In the data rows, zero lies at 4.5, halfway between 4 and 5.
Some points:
[6 5 4 5 6 5 6 4 5 7 6 6 6 4 6 4 7 2 6 3 4 5 3 7 5 7 4 5 3 4 2 1 2 5 6 4 5
 4 4 6 1 2 5 5 4 6 5 6]
[4 4 5 6 5 4 5 4 5 4 6 9 4 5 7 6 4 4 5 7 4 5 7 6 6 4 6 4 7 3 5 5 3 5 5 3 2
 4 4 3 0 3 4 4 1 4 3 5]
[4 4 5 9 5 6 7 3 4 3 4 4 1 3 3 4 2 9 5 3 8 3 1 2 5 3 3 3 2 4 7 1 7 5 6 5 7
 4 2 5 9 3 2 8 6 7 0 2]
[3 3 4 6 6 1 8 4 4 5 5 5 7 2 4 0 5 4 2 4 3 5 1 5 7 7 3 3 3 7 7 4 3 7 3 2 3
 4 0 2 1 4 7 5 3 3 3 6]
[0 7 5 4 4 7 4 6 5 2 6 4 6 4 5 7 4 2 6 3 6 5 1 3 5 3 5 6 3 4 2 3 5 5 4 3 3
 4 6 4 6 4 5 6 5 4 4 5]
[8 6 3 5 2 5 5 4 6 4 3 3 6 7 4 2 3 3 4 5 4 7 4 5 4 4 6 5 8 6 6 4 7 8 2 4 4
 2 6 8 6 5 3 6 4 5 6 3]
[5 3 5 2 7 6 1 5 7 4 7 4 6 7 3 3 6 4 3 7 4 5 3 6 2 6 5 6 8 5 3 4 4 5 1 4 5
 5 5 6 3 5 5 4 2 4 6 3]
[5 5 5 3 3 2 7 6 3 2 5 7 4 5 4 4 5 0 2 3 8 5 5 5 5 6 5 6 7 5 5 2 6 1 3 5 4
 9 5 8 4 4 4 5 5 6 7 3]
[4 4 3 3 5 7 3 3 5 5 4 6 2 6 5 3 4 6 6 3 5 5 5 2 6 5 5 3 4 6 6 3 5 4 2 6 2
 5 8 5 4 7 3 4 2 5 6 4]
[4 4 5 7 6 4 4 5 3 4 4 5 2 3 5 5 6 4 7 4 5 5 4 6 1 6 4 4 3 1 4 4 4 7 6 4 6
 5 3 3 3 2 4 5 4 4 3 4]
[4 4 5 5 6 8 5 4 3 5 4 6 4 1 5 5 5 2 4 4 6 2 7 5 4 3 4 2 3 5 5 6 4 6 8 7 5
 3 5 1 6 4 4 5 7 4 2 4]
[5 6 6 3 5 2 4 4 2 3 3 0 3 6 1 4 3 6 3 4 2 6 5 3 3 5 6 3 5 4 3 6 6 6 5 5 4
 6 4 4 7 4 4 4 8 3 8 4]
[3 4 3 4 5 4 6 4 6 6 5 3 5 8 4 3 6 2 2 7 3 5 3 4 6 5 3 6 3 7 4 4 8 3 3 6 3
 4 4 6 4 7 5 5 5 3 7 8]
[5 4 2 7 4 4 4 7 3 3 4 5 4 5 5 5 3 6 6 4 4 5 3 5 4 5 3 3 3 4 6 5 5 3 4 4 5
 4 2 6 5 5 3 7 2 4 3 3]
[6 3 4 5 4 5 4 3 6 2 3 6 2 6 3 5 5 5 4 5 3 5 3 4 5 3 5 2 6 5 5 5 7 5 4 3 6
 5 5 6 7 6 3 6 5 3 7 4]
[6 4 6 2 4 4 4 2 5 6 5 3 4 5 2 5 3 7 2 5 3 3 5 5 1 4 4 3 2 7 6 5 5 6 4 6 7
 6 4 5 5 6 5 6 4 5 2 3]
[2 4 6 7 6 5 7 5 4 6 4 7 5 5 7 5 4 5 6 6 6 5 3 6 4 7 7 5 5 3 6 3 7 6 7 6 4
 3 5 5 6 3 5 8 6 3 4 3]
[4 6 3 4 2 4 4 4 7 3 6 4 5 5 4 6 4 1 5 7 6 6 6 4 5 4 3 5 8 4 3 4 5 4 4 8 4
 5 4 4 7 4 5 2 5 5 6 4]
[6 3 5 9 6 5 7 5 4 5 8 4 6 4 5 1 5 6 5 1 4 6 2 2 5 5 2 5 1 4 7 4 4 6 7 5 4
 6 5 7 3 2 4 4 4 0 3 0]
[3 3 3 3 5 5 5 5 6 6 3 7 4 6 5 6 5 4 7 8 5 2 5 5 1 3 9 5 3 5 2 6 3 4 4 5 5
 6 6 3 4 3 5 7 6 4 7 5]
[5 8 2 6 6 2 6 6 3 3 5 4 5 4 6 3 5 6 7 6 1 2 3 2 5 8 0 4 7 4 7 4 6 7 8 5 5
 7 4 7 6 4 5 5 5 2 4 3]
[3 5 6 2 3 7 6 4 5 4 6 7 4 4 3 6 5 4 6 4 6 6 5 3 4 5 6 3 4 4 4 5 3 5 4 3 6
 3 7 2 3 1 4 5 4 7 4 3]
[6 6 5 5 5 5 1 8 4 5 4 4 5 5 3 5 5 5 4 5 3 5 5 4 7 5 5 5 5 2 1 5 1 3 2 7 5
 8 6 4 6 4 5 3 5 8 4 7]
[4 4 5 5 5 3 5 4 5 6 3 7 5 4 3 5 6 3 7 4 6 7 6 5 4 2 6 5 3 5 6 1 4 4 7 8 3
 5 3 0 5 3 3 4 7 5 4 2]
[5 3 4 9 3 3 3 2 6 4 5 7 5 2 5 6 4 6 8 2 4 6 7 7 6 4 2 3 4 3 8 6 6 4 8 4 5
 5 7 7 4 5 4 4 4 3 6 4]
[6 3 6 7 6 2 6 1 5 6 5 5 3 4 6 3 1 2 4 3 5 5 4 5 5 5 2 6 5 4 7 5 6 5 9 3 4
 5 5 4 6 5 6 8 7 4 2 0]
[5 7 5 5 5 5 5 3 5 1 9 2 6 2 9 5 5 5 4 3 3 5 7 5 9 6 0 6 2 2 5 4 4 5 4 1 5
 7 3 6 0 3 8 2 4 7 4 9]
[4 3 4 5 3 3 1 5 5 7 4 6 5 4 4 3 5 5 2 7 5 6 9 2 4 2 4 6 8 5 4 4 6 3 3 5 5
 2 2 5 6 5 4 6 5 4 5 3]
[3 3 5 4 3 8 7 6 6 5 6 2 6 4 4 6 4 1 9 5 7 5 6 6 4 4 5 7 2 5 3 4 5 5 4 1 1
 4 3 2 5 2 5 1 6 7 3 6]
[8 5 5 4 6 4 3 3 3 4 4 4 5 5 4 4 4 5 5 5 4 3 2 4 4 5 7 4 7 5 5 4 6 6 2 9 6
 5 4 5 5 5 4 7 4 5 4 4]
[3 4 8 4 3 5 7 7 5 5 3 5 4 3 7 4 4 5 4 6 5 5 7 5 5 5 6 8 4 6 2 2 6 6 4 6 5
 4 6 2 3 4 1 2 5 7 3 3]
[1 4 6 4 6 3 9 2 4 6 8 7 8 7 3 3 5 5 3 3 6 5 1 2 6 5 2 2 3 4 5 7 5 6 4 2 2
 3 1 5 0 4 7 3 2 5 2 6]
[5 5 6 4 6 6 2 3 3 5 6 7 5 2 5 8 4 5 4 6 3 3 6 3 4 3 4 6 5 5 7 3 7 2 4 4 6
 3 6 7 4 3 2 4 5 6 4 4]
[7 6 8 3 5 4 5 6 2 6 9 6 1 3 4 5 5 3 4 2 5 4 5 3 5 5 5 4 5 4 2 3 4 3 3 7 3
 5 5 4 5 3 5 4 4 5 4 4]
[1 2 6 4 5 3 4 5 6 4 5 8 6 5 6 4 5 6 3 5 4 5 5 3 4 2 6 7 4 6 1 4 2 4 3 4 7
 5 8 4 8 2 3 5 3 5 7 3]
[5 6 4 4 4 5 5 6 5 5 5 3 5 2 4 5 7 2 3 4 4 5 6 5 6 2 3 7 4 5 4 5 7 2 3 6 6
 3 6 5 4 4 5 1 5 5 7 6]
[0 6 5 4 8 7 6 4 5 3 9 4 7 2 3 3 2 4 2 2 5 4 2 6 6 9 1 2 1 5 7 2 4 4 1 1 2
 3 0 3 0 3 7 2 0 4 1 3]
[7 7 3 6 4 4 4 3 2 4 3 4 5 5 3 5 6 5 4 4 1 3 7 5 3 4 5 3 3 5 6 5 3 7 5 3 8
 7 6 6 7 6 4 6 5 5 3 5]
[8 6 4 8 5 1 3 4 5 1 5 4 5 5 1 7 3 8 5 8 2 4 4 5 4 1 4 2 6 7 3 5 6 5 4 6 6
 4 4 6 5 7 0 3 5 4 4 3]
[5 5 6 9 7 2 8 6 3 4 5 6 4 2 7 1 6 6 2 0 3 5 5 3 6 6 3 4 4 3 8 5 4 5 5 6 7
 2 3 5 9 7 4 6 2 1 1 4]
[5 6 4 6 2 5 3 4 6 7 7 5 5 1 7 5 5 4 5 4 5 6 6 3 7 6 5 6 1 4 2 6 3 5 6 5 4
 4 6 2 5 3 4 3 4 4 5 2]
[7 2 5 3 4 3 8 5 5 6 6 3 3 7 8 2 5 5 4 5 2 5 5 7 6 5 6 5 4 5 1 7 4 4 2 2 6
 6 3 5 3 3 4 1 3 3 7 8]
[6 4 4 4 4 4 3 4 4 8 5 5 5 6 3 5 6 2 5 6 7 6 7 4 6 5 4 5 7 6 4 6 8 5 2 7 4
 5 4 7 8 4 7 5 4 4 7 4]
[9 6 5 3 4 1 2 5 4 3 4 3 4 6 4 6 5 4 5 5 1 6 5 4 2 3 5 3 2 3 5 5 5 3 5 6 5
 2 3 6 8 6 1 2 5 4 2 3]
[4 3 4 4 4 3 4 6 2 7 4 8 4 5 5 5 4 5 5 4 4 3 3 4 4 5 4 4 2 2 4 4 5 6 4 5 5
 6 4 5 6 5 3 6 4 4 6 4]
[5 3 0 5 4 3 3 5 7 3 7 4 5 6 5 4 5 2 6 7 4 3 4 4 4 3 3 3 7 5 5 4 6 6 1 4 2
 4 5 7 1 7 6 3 4 4 7 5]
[2 3 7 7 6 5 7 3 6 4 7 3 5 6 5 3 4 5 2 2 3 6 4 3 9 8 0 3 2 6 5 3 3 3 4 2 2
 2 3 2 2 2 5 4 0 2 0 3]
[4 3 5 6 6 5 4 2 3 4 5 4 3 5 5 5 6 2 4 4 4 4 4 4 4 5 2 4 7 5 9 2 7 4 6 3 4
 5 3 5 4 6 7 6 4 1 4 2]
[3 3 5 5 6 5 2 4 5 3 1 4 8 5 1 4 3 6 3 6 4 4 2 4 3 7 6 4 5 5 9 7 4 5 1 7 5
 6 5 5 4 6 2 7 4 3 5 3]
[3 4 7 4 3 5 4 6 4 8 3 6 6 0 8 6 4 5 7 5 6 4 4 1 2 5 8 4 4 6 6 4 5 4 4 5 5
 6 7 5 7 5 1 4 8 7 4 3]
[4 6 5 4 3 5 3 8 4 4 2 4 4 1 2 6 7 1 5 6 5 6 5 6 5 4 2 6 9 5 5 4 7 2 3 5 3
 3 3 4 4 5 5 3 6 5 4 2]
[4 3 7 6 1 4 5 4 4 7 2 8 5 4 5 4 4 5 5 4 6 6 5 5 1 4 7 6 3 2 4 5 7 3 4 4 4
 6 4 2 8 4 3 5 5 6 4 4]
[5 4 4 4 1 7 5 7 7 1 4 2 6 4 3 7 4 1 8 7 5 5 5 5 2 5 5 6 4 7 3 6 2 5 6 2 0
 3 5 2 3 2 7 4 3 5 7 7]
[6 2 5 5 3 7 8 5 6 4 3 5 6 6 4 4 7 8 3 7 2 3 6 1 6 5 6 5 3 7 2 6 5 3 1 5 3
 6 3 2 2 5 4 3 4 4 6 4]
[5 3 6 8 7 1 7 2 1 1 3 4 2 4 4 7 1 6 8 3 7 5 2 2 4 4 4 5 3 3 6 0 7 5 9 3 4
 8 5 4 7 4 4 9 4 5 4 1]
There is one direction along which these points spread out most. Take the direction at right angles to it along which they spread out most. Go by this last direction. How many in every 100 of the points above lie lower along it than each point below? Answers are rounded to whole numbers. More than half of the points above lie lower than the first one.
[5 2 2 4 4 5 3 6 6 2 2 4 3 4 3 4 6 5 5 7 4 7 2 4 3 4 5 3 6 6 4 6 4 7 4 5 7
 4 4 6 4 4 1 5 6 5 7 5] 47
[5 3 6 6 4 6 5 5 2 7 4 5 5 3 5 2 4 7 5 3 3 4 3 5 5 4 5 3 4 3 4 5 2 7 6 5 6
 5 6 3 5 3 6 2 5 3 3 7] 45
[4 6 6 1 4 6 3 4 6 4 4 2 2 8 4 7 3 4 6 6 5 6 3 4 4 4 8 6 3 5 2 7 5 4 3 5 4
 6 3 1 3 3 4 4 6 4 7 6] 91
[3 4 6 5 6 6 0 2 4 4 2 2 3 7 2 4 5 3 6 5 4 1 2 2 4 8 7 3 8 7 8 5 5 5 3 6 6
 2 4 4 4 5 1 5 3 3 4 4] 40
[0 7 5 5 5 7 8 3 4 5 8 3 5 1 7 1 6 6 4 4 5 6 4 4 8 4 0 7 3 2 6 3 5 5 5 3 2
 2 3 2 0 3 7 3 2 4 0 2] 60
[4 4 2 3 6 4 2 3 6 3 9 2 7 3 6 6 6 5 9 3 4 4 5 3 8 2 4 7 3 4 0 7 5 6 4 7 4
 5 4 5 6 2 7 2 6 5 4 6] 85
[4 4 1 7 3 4 3 5 4 4 3 3 5 5 4 1 5 3 4 5 1 5 6 5 3 2 5 4 4 6 5 7 4 4 1 5 3
 5 3 9 4 3 5 0 3 4 8 5] 85
[4 6 2 3 6 3 3 4 3 4 4 7 4 6 2 5 3 3 5 6 3 8 4 4 3 4 6 2 4 4 4 3 8 6 5 5 3
 4 4 4 7 4 3 6 5 4 7 1] 31
[4 7 3 6 5 3 4 8 3 4 4 4 4 3 2 7 4 3 5 5 4 4 4 4 3 2 7 2 6 6 5 8 6 5 6 6 4
 4 7 6 4 2 4 7 5 3 1 3] 25
[7 6 2 0 4 6 4 4 6 2 4 4 5 4 8 5 6 6 8 7 3 4 7 6 6 5 5 2 3 2 0 7 3 5 2 7 4
 6 2 4 1 2 2 3 4 5 4 7] 95
[5 5 8 5 6 6 5 5 4 5 5 7 3 3 4 6 7 3 5 4 3 6 5 7 7 5 6 3 3 4 6 3 4 4 6 3 6
 2 5 5 3 6 6 1 2 4 3 5] 56
[4 6 6 2 5 3 4 3 5 5 3 7 4 6 4 2 6 4 7 5 6 2 6 3 3 5 7 6 5 4 3 5 4 5 4 6 4
 3 3 4 6 3 2 5 4 4 4 2] 45
[4 6 4 3 6 5 3 6 2 7 5 5 5 5 6 3 7 3 7 3 3 2 5 5 6 4 2 5 4 1 2 8 1 5 2 6 5
 5 3 5 4 3 5 3 4 8 4 5] 84
